In the data rows, the value 128 means zero.
Some points, one per row:
array([128, 119, 143, 136, 139, 146, 060, 192, 091, 105, 136, 153, 166, 210, 075, 099])
array([171, 153, 121, 083, 121, 106, 147, 106, 173, 162, 045, 131, 142, 143, 105, 140])
array([139, 168, 116, 079, 150, 125, 192, 096, 145, 141, 042, 135, 123, 109, 120, 142])
array([167, 092, 075, 133, 095, 077, 127, 122, 170, 158, 148, 173, 122, 112, 131, 168])
array([153, 163, 119, 096, 180, 138, 181, 111, 110, 093, 077, 147, 111, 103, 117, 114])
array([104, 150, 165, 132, 138, 178, 097, 168, 125, 117, 094, 091, 133, 178, 085, 114])
array([132, 112, 121, 154, 073, 083, 157, 119, 160, 181, 145, 123, 121, 086, 158, 103])
array([096, 116, 161, 178, 086, 119, 143, 147, 136, 156, 168, 073, 104, 099, 160, 100])
array([100, 152, 165, 137, 149, 180, 131, 143, 111, 095, 114, 089, 130, 153, 099, 104])
array([097, 119, 157, 176, 085, 116, 151, 139, 143, 158, 163, 076, 102, 088, 162, 105])
array([101, 150, 164, 128, 142, 180, 115, 167, 122, 116, 092, 085, 128, 172, 090, 118])
array([089, 150, 169, 129, 152, 175, 134, 152, 101, 104, 110, 083, 129, 163, 102, 125])
array([149, 081, 066, 112, 117, 152, 071, 155, 180, 135, 127, 146, 189, 141, 141, 069])
array([107, 148, 158, 134, 154, 182, 134, 148, 110, 093, 115, 089, 120, 153, 100, 108])
array([099, 118, 154, 176, 086, 116, 153, 139, 143, 159, 164, 076, 099, 086, 163, 106])
array([094, 118, 166, 180, 082, 119, 135, 149, 142, 154, 166, 071, 113, 112, 154, 098])
array([171, 092, 076, 129, 104, 077, 121, 122, 162, 154, 149, 175, 118, 114, 130, 178])
array([086, 181, 159, 106, 158, 141, 137, 088, 081, 104, 109, 134, 090, 128, 162, 159])
array([085, 180, 160, 105, 158, 142, 137, 091, 080, 105, 108, 134, 090, 129, 161, 159])
array([083, 178, 158, 102, 159, 143, 138, 101, 079, 108, 103, 134, 090, 134, 158, 165])
array([135, 163, 120, 123, 174, 120, 191, 069, 103, 083, 120, 158, 108, 072, 142, 107])
array([090, 106, 144, 188, 066, 118, 116, 132, 152, 160, 182, 103, 133, 124, 129, 114])
array([133, 091, 122, 123, 158, 154, 077, 169, 075, 092, 175, 142, 177, 188, 101, 111])
array([092, 152, 163, 138, 149, 178, 132, 136, 108, 092, 119, 094, 133, 154, 101, 108])
array([156, 076, 067, 142, 114, 110, 091, 184, 169, 127, 152, 174, 107, 150, 100, 208])
array([117, 150, 100, 130, 165, 112, 179, 110, 120, 078, 113, 189, 117, 083, 131, 132])
array([166, 144, 109, 124, 176, 120, 162, 076, 102, 074, 141, 170, 113, 088, 125, 114])
array([135, 157, 117, 131, 172, 115, 179, 071, 102, 076, 135, 167, 110, 077, 142, 109])
array([134, 112, 119, 153, 071, 082, 156, 118, 164, 181, 144, 124, 122, 088, 157, 104])
array([180, 173, 123, 095, 144, 124, 142, 093, 157, 133, 045, 150, 130, 113, 101, 093])
array([157, 150, 113, 105, 186, 123, 165, 088, 100, 073, 121, 153, 106, 131, 133, 128])
array([134, 123, 129, 152, 161, 122, 106, 132, 074, 070, 177, 180, 147, 140, 103, 105])
array([182, 173, 123, 098, 144, 124, 140, 089, 155, 132, 049, 152, 129, 107, 101, 087])
array([089, 138, 131, 136, 095, 095, 136, 094, 113, 166, 153, 146, 082, 099, 186, 168])
array([168, 102, 080, 127, 111, 131, 110, 191, 178, 142, 087, 161, 180, 130, 100, 032])
Then 12 other points, each followed by its number:
array([091, 136, 131, 138, 096, 095, 139, 097, 112, 167, 155, 144, 080, 092, 187, 163]) 0
array([159, 074, 068, 143, 113, 106, 094, 177, 165, 127, 160, 173, 107, 144, 102, 208]) 1
array([123, 121, 147, 141, 149, 145, 071, 185, 076, 093, 147, 155, 163, 195, 080, 096]) 2
array([092, 119, 161, 180, 081, 119, 142, 136, 138, 158, 169, 077, 113, 100, 155, 097]) 3
array([115, 162, 168, 161, 134, 171, 078, 100, 145, 102, 124, 098, 119, 147, 093, 106]) 4
array([083, 179, 159, 100, 158, 144, 134, 105, 080, 111, 098, 134, 090, 137, 156, 166]) 5
array([106, 154, 168, 139, 131, 175, 093, 138, 128, 109, 105, 099, 151, 178, 083, 096]) 6
array([151, 102, 106, 096, 182, 151, 139, 095, 095, 084, 166, 117, 165, 115, 152, 112]) 7
array([091, 113, 163, 183, 073, 124, 119, 151, 146, 155, 170, 077, 127, 136, 138, 098]) 8
array([165, 091, 076, 135, 093, 078, 131, 125, 169, 159, 147, 173, 122, 106, 130, 165]) 9
array([089, 185, 158, 096, 150, 137, 113, 105, 092, 120, 085, 145, 086, 144, 155, 177]) 10
array([177, 172, 122, 090, 148, 124, 144, 094, 156, 129, 043, 147, 130, 122, 102, 104]) 11
Which of these numbered points is nearest to each point below, ignoring the 2 directions in which the first points spread most? Its number follows each.
array([125, 123, 143, 150, 156, 133, 086, 158, 070, 079, 166, 169, 160, 165, 090, 099]) > 2
array([094, 182, 151, 094, 146, 127, 104, 100, 099, 126, 086, 155, 083, 144, 157, 194]) > 10
array([123, 160, 161, 162, 136, 170, 072, 095, 148, 099, 130, 101, 113, 152, 094, 109]) > 4
array([144, 106, 096, 091, 177, 151, 158, 078, 108, 091, 154, 122, 169, 092, 156, 115]) > 7
array([077, 181, 165, 103, 157, 139, 132, 100, 076, 111, 101, 139, 101, 132, 152, 172]) > 5
array([165, 093, 077, 133, 094, 076, 129, 117, 168, 160, 148, 172, 124, 111, 130, 168]) > 9
array([155, 078, 066, 139, 116, 113, 087, 189, 171, 127, 146, 173, 105, 156, 099, 210]) > 1
array([153, 083, 070, 135, 120, 118, 080, 193, 171, 127, 136, 171, 105, 167, 093, 213]) > 1
array([175, 173, 122, 089, 151, 125, 147, 094, 153, 127, 044, 146, 129, 122, 103, 106]) > 11
array([122, 123, 147, 147, 152, 140, 079, 173, 071, 086, 157, 162, 162, 179, 084, 095]) > 2
array([164, 092, 077, 136, 091, 078, 132, 124, 171, 161, 147, 171, 123, 106, 131, 162]) > 9
array([159, 106, 110, 093, 179, 155, 137, 094, 100, 088, 156, 113, 169, 112, 147, 101]) > 7
array([142, 109, 098, 082, 175, 153, 164, 080, 113, 101, 139, 115, 173, 096, 154, 120]) > 7
array([074, 172, 164, 101, 160, 144, 135, 117, 071, 111, 105, 127, 101, 151, 152, 170]) > 5
array([092, 116, 166, 183, 072, 123, 115, 151, 155, 151, 164, 075, 130, 143, 137, 099]) > 8
array([139, 105, 108, 085, 178, 156, 138, 109, 104, 091, 148, 099, 158, 153, 159, 117]) > 7
array([167, 093, 076, 131, 098, 076, 125, 118, 166, 157, 149, 174, 121, 114, 131, 173]) > 9
array([096, 177, 144, 093, 143, 118, 102, 101, 106, 131, 087, 161, 084, 143, 157, 210]) > 10
array([167, 091, 075, 133, 097, 077, 127, 124, 167, 157, 148, 174, 120, 110, 130, 171]) > 9
array([094, 117, 156, 179, 084, 118, 148, 135, 135, 160, 172, 080, 106, 090, 159, 100]) > 3
array([177, 174, 125, 093, 149, 126, 147, 093, 152, 128, 045, 147, 130, 116, 102, 096]) > 11
array([077, 175, 167, 101, 160, 146, 130, 116, 070, 109, 103, 127, 102, 152, 149, 164]) > 5
array([168, 153, 110, 083, 123, 114, 146, 116, 176, 160, 038, 140, 137, 139, 102, 137]) > 11
array([129, 116, 135, 144, 153, 135, 076, 163, 074, 085, 165, 169, 160, 187, 085, 107]) > 2
array([165, 093, 078, 133, 093, 076, 131, 116, 169, 160, 148, 172, 125, 110, 130, 167]) > 9
array([090, 113, 164, 182, 073, 126, 119, 152, 143, 155, 170, 077, 130, 139, 136, 095]) > 8
array([101, 188, 150, 100, 143, 128, 117, 076, 104, 119, 094, 154, 077, 123, 165, 177]) > 10
array([078, 184, 166, 101, 152, 135, 129, 095, 080, 116, 098, 142, 099, 130, 153, 178]) > 5
array([162, 156, 109, 084, 124, 119, 152, 116, 176, 160, 034, 142, 134, 131, 103, 134]) > 11
array([087, 148, 116, 121, 104, 105, 107, 132, 129, 148, 115, 175, 067, 134, 176, 196]) > 10
array([089, 139, 135, 137, 096, 095, 142, 094, 114, 164, 153, 139, 082, 095, 188, 163]) > 0
array([091, 114, 164, 183, 072, 123, 117, 151, 150, 153, 168, 077, 129, 140, 137, 099]) > 8
array([165, 107, 110, 091, 176, 157, 134, 094, 108, 092, 148, 110, 173, 112, 144, 094]) > 7
array([163, 094, 079, 135, 089, 077, 137, 118, 170, 163, 146, 170, 128, 105, 129, 160]) > 9
array([138, 111, 098, 075, 171, 153, 168, 083, 119, 109, 127, 111, 176, 100, 153, 127]) > 7
array([100, 187, 149, 100, 142, 126, 117, 076, 105, 122, 093, 155, 077, 123, 165, 181]) > 10
array([082, 175, 150, 090, 135, 121, 145, 114, 107, 142, 073, 144, 096, 117, 153, 210]) > 10
array([184, 119, 114, 091, 149, 139, 114, 165, 137, 132, 076, 130, 181, 157, 088, 072]) > 11
array([078, 181, 167, 105, 158, 143, 128, 102, 075, 107, 103, 137, 101, 136, 150, 165]) > 5
array([168, 091, 075, 131, 102, 077, 123, 122, 164, 155, 150, 175, 118, 114, 131, 176]) > 9
array([145, 108, 098, 086, 176, 153, 160, 078, 110, 096, 146, 117, 171, 094, 154, 115]) > 7
array([156, 160, 111, 082, 127, 121, 163, 113, 172, 159, 032, 138, 133, 125, 106, 132]) > 11
array([156, 075, 068, 144, 112, 108, 093, 182, 169, 128, 156, 173, 108, 146, 101, 207]) > 1
array([123, 119, 144, 136, 150, 148, 071, 191, 076, 096, 143, 153, 161, 203, 079, 100]) > 2
array([092, 187, 153, 099, 142, 128, 129, 079, 103, 125, 090, 148, 083, 120, 165, 181]) > 10
array([162, 109, 111, 090, 174, 159, 139, 096, 110, 095, 142, 108, 174, 107, 144, 091]) > 7
array([099, 147, 147, 150, 100, 098, 088, 084, 100, 136, 176, 157, 079, 130, 187, 147]) > 0
array([168, 092, 075, 130, 102, 077, 123, 121, 164, 155, 150, 175, 119, 115, 131, 176]) > 9
array([161, 108, 110, 091, 176, 158, 138, 096, 107, 092, 146, 110, 172, 108, 145, 095]) > 7
array([162, 096, 102, 111, 173, 142, 139, 079, 095, 081, 190, 129, 162, 097, 152, 105]) > 7
array([122, 124, 136, 156, 149, 122, 093, 136, 080, 077, 173, 181, 163, 153, 095, 104]) > 2
array([084, 184, 163, 102, 142, 119, 127, 073, 087, 127, 104, 153, 097, 114, 159, 195]) > 10
array([130, 115, 134, 139, 152, 140, 073, 174, 076, 090, 157, 166, 160, 195, 082, 110]) > 2
array([092, 119, 161, 180, 081, 119, 143, 136, 138, 158, 169, 078, 113, 098, 156, 097]) > 3
array([133, 121, 132, 150, 161, 127, 099, 143, 070, 072, 175, 176, 149, 151, 098, 104]) > 2
array([079, 183, 171, 107, 157, 147, 121, 106, 075, 105, 102, 135, 106, 143, 146, 154]) > 5
array([094, 117, 158, 179, 083, 118, 147, 135, 136, 159, 171, 078, 108, 093, 158, 099]) > 3
array([125, 118, 140, 133, 153, 148, 072, 191, 074, 095, 144, 154, 158, 207, 080, 106]) > 2
array([084, 179, 159, 104, 159, 142, 137, 096, 079, 106, 106, 134, 090, 131, 160, 162]) > 5
array([090, 154, 145, 123, 162, 130, 119, 092, 060, 083, 163, 161, 096, 141, 157, 174]) > 0
array([164, 135, 131, 092, 157, 150, 135, 151, 125, 121, 072, 118, 188, 145, 093, 054]) > 11
array([153, 103, 107, 095, 182, 152, 139, 095, 095, 085, 163, 116, 165, 114, 151, 110]) > 7
array([079, 182, 169, 106, 158, 145, 125, 104, 074, 105, 103, 136, 103, 139, 148, 159]) > 5
array([138, 104, 108, 086, 177, 154, 139, 108, 104, 091, 150, 098, 158, 152, 162, 118]) > 7
array([162, 092, 077, 137, 089, 079, 137, 126, 171, 163, 146, 170, 124, 101, 130, 157]) > 9
array([168, 092, 075, 131, 101, 076, 123, 119, 165, 155, 150, 175, 120, 115, 131, 176]) > 9
array([093, 125, 121, 140, 113, 110, 134, 131, 076, 162, 171, 155, 060, 093, 183, 156]) > 0
array([091, 150, 145, 125, 163, 130, 111, 099, 056, 081, 167, 164, 099, 149, 153, 173]) > 0
array([091, 119, 162, 181, 082, 120, 140, 140, 136, 159, 169, 079, 113, 099, 155, 095]) > 3
array([107, 154, 169, 140, 132, 175, 095, 135, 126, 106, 108, 098, 150, 175, 084, 093]) > 6
array([170, 109, 110, 089, 164, 162, 131, 099, 125, 104, 131, 104, 182, 108, 140, 076]) > 7
array([111, 154, 168, 142, 132, 175, 092, 133, 128, 104, 111, 098, 148, 174, 085, 091]) > 6
array([126, 118, 141, 133, 150, 147, 068, 191, 079, 098, 142, 154, 160, 209, 079, 106]) > 2
array([094, 125, 120, 139, 113, 110, 132, 132, 078, 162, 170, 157, 059, 094, 183, 156]) > 0
array([181, 118, 112, 087, 149, 137, 116, 171, 139, 135, 072, 131, 180, 159, 088, 082]) > 11
array([163, 138, 135, 097, 148, 150, 123, 135, 132, 119, 077, 120, 196, 157, 089, 050]) > 11
array([082, 185, 166, 102, 144, 123, 127, 078, 084, 124, 102, 150, 099, 118, 157, 190]) > 5
array([091, 138, 148, 139, 098, 093, 147, 093, 111, 161, 158, 122, 088, 097, 191, 157]) > 0
